rotation ticks, each row followed by its count of ticks:
The counts run from 0 to 253.
[ 15   3   5  -4   6   7  -4   6  -9  33  10  17   4   5   5  20  22   9
  -8  -8 -34   2  13  13  27 -13  -9  17  15   1   4   4  13   8   2 -30
   5  10 -14  14  13  32   2 -22   5 -14 -22  -8  -1  20  22 -17 -14  27
  35   5  11 -14  13 -12 -16  -6 -11 -23   6   7  29 -25 -13 -11  -1   0
  14]  45
[ 33  -4  29 -11  -3   4   4 -18 -18   5   1  30 -15  15  15  15  12   1
  -8 -16 -18   7  10  13  -5 -13 -10  14  35   9  -5  -8   8   4 -16   0
   3 -13 -23   6   7  12  -2 -10   8  -5 -33 -20  20   4  16 -11  -7  15
  25   8  18 -16  25 -16  -6   4 -17 -11   8 -14  31 -15 -15 -14 -16 -13
  21]  43
[-11   7 -13 -11  -6 -17  12 -30 -31  15   8  21 -18  15 -14  18   7  33
   6 -28 -21   8   1   1 -23 -19  22  -5  16 -11   3   9   4   4  20  32
   2   7   3  -2  17   5   7  -1  -7   1 -10   7  29  -6   2   4 -16  -5
  13 -16   6  10  -7  13   8 -31 -22 -29  -2  -7  31   1 -12   6  19 -24
  21]  132
[ -6   0 -31 -21 -19  -3  18 -10 -27   9   4  13 -23   5  -9  17  19  30
  16 -13 -23  13   1   1   5   1   7  -3  20   9  -1  26   8  -5  -8   9
 -19  15  -6   8  -3  -8   7 -24 -23   6   7 -12  -7  -3  19 -12   0  -9
  25   2  14  10   3  20   1 -32 -13 -20   1   5  18  23  -4 -18 -16  -8
  25]  244
[ -7 -32 -13   6  -9  15  -4  -4  10  -9  -8 -20 -15  -6 -12 -29  -6  18
  12   6  22  -9  -7 -19 -22 -18  28  -6 -22   0  26  -7   3 -26   4  33
 -11   4   9   9  -9 -26   0  12   3  27  38   9   7 -13 -18   0  11 -14
 -33 -13  -4  19  -1   2   7  -5  -1   3  -7  16 -12  20   5 -13   0  10
   2]  102
[-14 -22   0   6  -2 -19   0 -16 -52   6  18  21  -8   2 -12  28  -3  -2
  -9 -10 -29  15   2  11  -6 -11  -6   2   4   1 -13  14 -16 -10   0  10
  26  14 -11 -11  -2  41   6 -14  -3   1  -3 -21  35   4  -6  -6  -1   3
  21   1   9  12  11 -12   3 -20 -13 -22  -7  11  13 -10  -7  -1 -17 -24
   7]  140
[ -1  51   6   6   4   4  -1   2 -12  15   7  -9 -17  -5  24 -27   9  -2
   8  -8 -14  -1   1  29  26 -11 -20   9  -3 -11  -5 -19  20  39  -1 -34
   2 -14  -7   6  10 -16   7   9   6 -11 -28  -6  -7   7  -6   0 -13  16
  16 -21 -31 -16  -6 -12  -6  -3  -3  -3  -6  -2  17  -4  -2  26   7  14
 -15]  66
[ 14  14  24  -6   5  -3 -25   4   2  10  16   8 -13  13   9  12  15 -11
 -23 -20 -26   8   0  17  13  -5 -30   9  -1  10  -2  -4  18  32  -8 -38
   3  -2  -3   6  32   6  13   4   4 -29  -5  -4  -4  -1  13  14 -18   0
  23 -11 -19 -19   7  -7 -18 -21   0 -20   6   1  21 -28 -12  -8  -1 -11
  15]  50
[-10   4   3  25  -4   3 -20  21 -15  -1  12 -22  -2 -16  31 -31  -2 -26
  -5  17   2  10  -5  22  34 -12 -13 -10 -25  -3  -1   4   4  -5 -10 -25
   6  -3  -9  12 -22   6   1  -5   4  -5  -6 -23   0  13 -21  -6   9  12
  -6   0 -12  -6  16 -29   5  15  14   3 -12  14 -28  -7  15   3 -20  27
 -39]  75
[ -1  39   1   1  -5   0  -3   5   1  11   7   0 -10 -13  45 -22  28   5
  -8   6 -19  26   2  32  36  -8 -14   3  13  -2   0  -4  16  21  -6 -17
 -11 -16 -31  12   6 -17   9  -2  -2  -9 -41 -16  -5  14  -9   3  -6   7
  15  -9  -3 -14   9 -23  -5  -1 -15 -11   3  -1  15  -2  11   0 -11  23
 -25]  63
[ 24 -44 -16  -4   6   3  -1  -3  -7  17   5   6 -11  11 -26  26 -10  12
   9 -29  -4  -5   7 -16 -30   5  23  -9  11  10  -7 -14   0  -8  -5  23
   7  24  -7   8  16   5 -21 -10  -8   9  -2 -16   2   7   7   0  14 -16
   7   1  39  14  10  18   4  -5   0 -27  -2   1  23   9 -10 -22  -8 -23
  21]  22
[ -3  13 -17  -5 -23  -2  18 -31 -23  10 -10  30 -11  26 -10  13  15  15
  19  -5 -28  -2  24   2  11  -1   4  -8  31 -16 -13  24  20   0  -7   2
 -26  20   2  -4 -17  -4  12 -23   1 -13  -7   6 -26   0  11  -8  -1  -3
  12  10   9   1 -10  23  -3 -23   9   7 -11  15  10  -2 -20 -10  -4 -16
  22]  242
[ 32  -9   4   0   4   5 -15  -6   9  16   6  14   2  12 -16  -9   0   9
 -16 -26 -19  24   4   3  14  -8  18   7  17   1   8 -14   6  -2   7   5
  -6  33 -19  -8  19   5  11 -10  -2 -37   7  -6  18   5  -3  -5 -15  -5
 -11 -18  18   4  13  11  -8   6 -14 -27   9   8  21 -19 -25 -19   9 -19
  38]  37
[-23 -24  -8  18   0   9  -6   9   2  11  -1 -21   4  -7  -4  -6   9   3
  26  26   6 -32   8 -12   3 -10   2 -12 -46 -14  20  16  21  -4   3  -5
 -18  -2  32  27 -14   3  -4  -3   1  28  16   5 -27   4   7 -14  10   6
  -5  11 -25   9  -2   2   5  -1  20  13 -12  25 -32   6   4  -1  -3  31
 -11]  95
[-12 -15 -12   3  -7  -5   9 -20  -8  13 -15 -25  -8  31 -15 -16  -8   7
 -14 -23  27   5  18 -22 -11  -8  34 -30  -3  -8   2  -8  12 -16  -3  37
 -10  12  -3   5  -7  -1  10  14  11  -3 -17  13 -18   7 -13  23  14  -6
 -23   3   6  -3 -13  -5  14   6   3  -2 -21  19  14  17  28 -23   9  -6
 -18]  218
[ -4 -30  26  -4   6  -4  -4 -17  -7  -1  16  33   0   9 -19  26   7  -9
   5   3 -26   1   5  10 -24   8 -14  16  11   8  16  -2  21   4  -6  11
  -3  10   6   5  24   7  11  -6  -2  -7   9  -9  12 -11  12  -3 -18  -4
  15   3  -6  11  16  17 -16 -19  -8  -4  20  11  13 -19 -24 -24  -5 -24
  47]  31
[ -4   0  23   7  -8  20  -4  -7  26 -11  -6  -9   9 -10  35 -28  15  -1
  -6  24   6  -3   0   5   2 -28   4  -2 -10  -4  28 -14  30   3  -5  18
 -19 -23   3  23   3 -25   7  15  21  30 -23  -3   4   2  -6  10  -3   3
 -15   4 -22  -7  18 -14  -5  16  -8  21   8  -4 -16 -12   4  -5  -6  18
 -17]  193
[ -2 -20  10   5 -11  -7   8 -36 -25 -10  -9  28   0  17 -18   8   1   7
  -7   0 -14  -1  16  -3 -21 -28  15   2   6 -22   8  16  -9 -31  12  43
   6   9   9  -5 -18  18  24 -14  24  -1   1  16  31   0   0   4  -7  -2
 -14  -1   1  15   4  -4   5  -4 -21   7 -10  12  -2 -18 -10  -8   5 -23
  13]  124
[-10 -36 -21  -5 -11   3   7 -11   4   2 -14  -7   1   4 -10  17  23  25
  15   5   7 -21  11 -33 -21 -24  28 -10   3  -6  28  14  16 -22   5  37
 -21  -4  10  27 -16   2  -1 -12   0  41 -10   4 -11  10  19  -3  10   3
   9  19  13   3   2  -1   5  -1  -2  -1  -6   6   1  10  10 -17  -3   8
  -4]  110
[-23  -7   0  -7 -18 -13  14 -19 -37 -11   9  -1 -32  31 -17   6 -11  -8
  -4 -27   3  12  -1  -1 -20  14   0 -15  -5   1  -2  29   5  -9  -4  21
 -17  11   3  -5  -2  -5  20  10  -6  -2  25 -10  -1 -20  -8  27   3 -37
 -10   0 -26   9 -12  17   8 -24   5 -15  -5  18  -2  21   2 -19  -4 -24
  14]  231
[-16 -18  -1  13  -8   5 -11   4   5 -11  -2 -16  -3  12   5  -3   6 -17
  19  18   4 -29   0  -8  -5  -2  -8 -15 -33 -10  21  15  31   4  -6   1
 -28  -5  31  31 -10 -12   3   5   7  21   8   4 -33  -5   3   5   8 -12
  -8  16 -36   3  -1   7   4  -3  25  25 -14  15 -36   4   0  -4   3  18
 -11]  96
[ -5   1  10   0   7   1 -10   5 -22  19  17  19 -12 -15   0  19  17 -16
  12  12 -28   6   6  24  12  21 -36  15  -3  16 -13 -12  16  27 -24 -36
  18   1  -5  -1   5   6  -8  -7  -8 -10   1 -17  -7   2   2 -24  -1  17
  29  -8   1   6   6   4 -10 -17  11  -2   7  11   3  -1 -20  -2 -23   2
  15]  161
[-11 -11   5  -2  -2  13  -8   0  23   9   6 -14   8 -23  24 -30  29  20
  13  29  10   2  -4   2  -3 -20  12  14 -22   2  43 -21  26  -4   9  18
  -7 -20  -7  24  11 -17   8  16  10  31  -6   2   7   5 -11  -1  -3  14
  -2  -9 -17   1   7 -14  -4  11 -17  11   5   2   0  -5  18 -10   1  26
 -11]  194
[  3   7 -17 -11 -21  -7  21 -17 -22  -1  -5  26 -18  14   1  20  23   9
  16 -16 -28  10  10  10   7  -2   3 -12  31  -9  -8  41   8   1  -8   9
 -36  18  -9   5 -12 -18  10 -22 -11  10 -10 -20 -16  -7  10  -1   0 -19
  16   5  10   6   8  22   5 -25  -4  -9  -5   2   5  12  -9 -10 -12 -17
  23]  243
[ -3  -9  -1   1   2  14  -7   5  20  24 -10 -31 -14   0  -1 -21   6  17
   6  -4  22 -23   2 -15 -11 -20  11   0 -31  -4  23 -29  24   2  13   3
   5 -17  15  22  24 -13  -2  27  12  16  -6  27  -8   4  -4   2  -6  16
  -5  -8 -17 -12 -20 -18   0   2  -2  -3 -12   4  26   3  10   5  20  24
 -21]  199
[ -4 -24  -9  13  -8 -11  -9 -29  -8   4  -6  23  15  22  -8  12   7  15
 -13   0 -12  11  14 -19  -1 -33  24 -17  12 -17  11  22  -4 -35  10  45
 -10  24   1   0 -11  18  20 -18  10  -5 -12   1  13  16  -1   6  -5  -7
  -9  -2  12   7   3  -5   5 -12 -18  -4  -8  14  -5 -29   1 -16   9 -15
  11]  125
[  3 -43  -8   0  -4 -11 -25 -21  -3 -10  -8   5  -4  27 -22  22  -5  -5
 -29 -16   6   5   7 -32 -18 -22  16 -12   3   6  14   3  -9 -39  -2  45
   0  17   6  -2 -12  20  13  -9   6  -3   9  10   6  -2   2  18   2 -17
 -11  11  12   3  -1 -11   4 -18   6  -8  -7  14   8 -15   9 -29  -3 -13
   7]  122
[  4 -30  -6  25   6 -11 -19 -14 -18 -10  -2   7  -3  27 -20  21 -26 -32
  18  -6  -7 -18   9  -5 -27  -2   3 -24 -14 -12 -13   0   4  -7  -8  30
   8  15  25  -2  -4  15 -12  -8   6   4  -3   3  -1  -4  -6  18  10 -18
 -18  14  -2  17   0  10  13   0  23  13 -26   7 -30 -13 -15  -2  -2 -18
  -2]  8
[ 11 -33  -4  15  -8 -11 -15 -18  -4 -15   3   1  -6  26 -18   7  -4   8
 -19 -26  -5   1   1 -20 -14 -35  27 -20  -7 -15   8  22 -19 -30  18  37
   0  28  14   2  -8  15  13 -11  -1  -9  10  -1  12   3   2  23  -2 -15
 -24  -6   6   5  12  -1  13 -15   0 -20 -15   8 -13 -22  -2 -15   8 -17
  11]  121
[ -3 -25  16   0   4  10  -7  -4  -2  11 -11 -30 -10  14 -13  -9 -10  -1
   7  -4  31 -34   5 -16 -17 -22  -1  -3 -29  -4  15 -23  10  -5   9   1
  14 -23   8  23   0  17  -7  20  21  18  -1  15  -5   7   5  -3   2  21
  -5   5 -19 -16  -6 -30   2  10   4   3 -21   9  13  -1  14   3   7  19
 -27]  203
[ 16  -1   6   2  -2  25  -8  24   5   4  14 -20 -17 -28  13 -28   4  10
  12   1   1 -15 -22  20  -4 -19  -3  14 -29  17  15 -17  17  29  11 -30
  10 -24  -4  24  19 -17 -11  12 -10  25  24 -11   9 -14  -7 -18  -5  13
   5 -22 -22  -2  21  -3  -1   1   4 -10   3  -7   3   7 -18  14  -6  31
  -5]  182
[  0  -7  -9  -3  -1 -16   6 -20 -47   9  10  10 -28  16 -23  20 -11  12
  -2 -38 -18   7  -1   3 -18 -15  11   0   6  -4 -15   9 -17 -10  11  13
  19  11  -4  -4  12  28   0  -9 -10  -4  -1 -13  31  -4   4   3  -9   2
  12 -10  14   4   3  -2  14 -18 -11 -32 -11  -2  26  -2 -14   4  -3 -24
  11]  136
[-12  22  -2   5  -3 -15  -9 -22 -13   9  14  38  -1  13   0  10  10 -20
  -2   4 -46  29  13  19  11  18 -18  -2  21  -9 -12   2  23  13 -14   8
  -1  23   1 -18  14  -5  19 -10   0 -38 -13   3  -2  -1 -10   9 -11  -7
   7 -11  -1   7  -6  14  -4 -29   2  -6   1   9   3 -20 -12  -8  -2 -20
  13]  146
[  4 -12  -8   4  -7  -1   8 -33  -5   9  -3  22   8  16 -20   8  -3   0
  34   4 -22  -8   8   1 -14   7  14 -15   4 -27  -2  -1  30   9   6  44
 -17  28  20  -1  23 -18   2  -9   0  -1 -16   3  -3 -11 -11  10  -8 -15
  -7   4   1  21  -6  37   3  -2   4  11  -5   7 -10  -4 -21  -6  11 -20
  26]  16
[ -6 -34  -2 -11  -5   0 -13 -15 -15  -9  -5   7 -22  30 -41  21 -15  -4
  -6 -18   9 -15   6 -25 -41 -13   8  -9 -18   1  12  -1   2 -20   7  33
   9  -4  21   0   6  17   8   2   6   8  27  20   9 -18   4  18  -6 -11
  -8  -3 -14   3  -6   5   4 -28  -2  -1  -8  13   5  -7  -7 -10   9 -16
  21]  119
